In the data rows, 500 means zero.
Here are some numbered points:
[517 559 611 631 600 461 536 420 422 373 590 414 468 681 758 998] 0
[513 529 577 575 579 438 516 420 483 283 544 463 574 746 545 780] 1
[503 539 580 585 599 423 487 398 482 250 485 469 592 796 417 642] 2
[524 516 602 585 634 433 467 396 461 240 462 468 605 816 310 570] 3
[544 546 630 606 670 449 487 385 414 201 440 471 623 854 245 527] 4
[516 507 555 550 559 475 496 454 501 244 468 476 601 877 229 511] 5
[481 488 488 496 459 485 507 523 561 360 525 386 492 771 398 655] 6
[468 501 446 477 417 486 528 542 606 445 618 319 421 602 563 778] 7
[465 500 452 468 410 480 518 540 625 477 657 299 368 489 657 805] 8
[472 520 461 466 406 461 511 532 636 493 684 303 334 401 707 831] 9
[455 509 447 447 403 473 513 557 639 514 710 285 346 327 761 824] 10
[475 511 454 434 414 471 527 532 625 500 708 295 336 275 782 802] 11
[472 504 442 438 407 472 508 563 643 523 706 307 331 249 801 771] 12
[476 500 433 440 416 474 502 555 642 497 704 301 331 227 789 784] 13
[464 497 423 433 410 481 512 557 636 507 680 311 323 200 789 753] 14
[473 482 428 431 408 495 513 573 634 527 687 317 320 178 806 756] 15
[468 504 411 427 413 493 512 566 628 517 691 331 351 172 822 736] 16
[468 486 430 434 415 503 500 591 626 518 689 343 338 163 824 719] 17
Which three points above are nearest to each new point by angle? Their numbers follow each, nearest first.
[384 450 295 395 238 628 500 645 613 715 424 631 596 655 507 427] 6 7 8
[419 459 356 417 309 589 506 632 622 590 445 554 542 673 447 464] 6 7 5
[601 527 639 573 663 429 501 423 372 373 464 480 482 503 290 355] 4 3 5
[621 529 646 593 714 435 498 407 351 366 438 495 524 532 221 322] 4 3 5
[600 503 592 548 646 421 495 448 395 419 481 492 480 466 373 369] 4 3 5
[576 513 614 557 645 468 506 409 352 544 377 610 552 553 269 225] 4 5 3
[497 489 463 452 493 517 499 530 474 675 401 670 504 502 571 328] 17 16 15
[556 504 585 551 615 482 504 428 366 568 370 631 551 517 326 242] 4 5 3
[383 447 316 372 260 600 495 656 667 647 510 512 505 536 634 607] 8 10 12
[615 528 640 589 693 427 492 420 352 372 449 488 504 525 239 342] 4 3 5
[563 530 619 579 666 461 499 395 331 507 351 606 574 554 233 201] 4 5 3
[543 510 567 503 580 442 487 481 466 489 502 504 430 438 495 443] 4 3 17
[501 479 497 496 479 512 493 495 466 490 372 619 606 782 233 286] 5 4 3
[456 452 439 474 445 565 494 542 478 612 351 695 636 741 256 217] 5 4 3
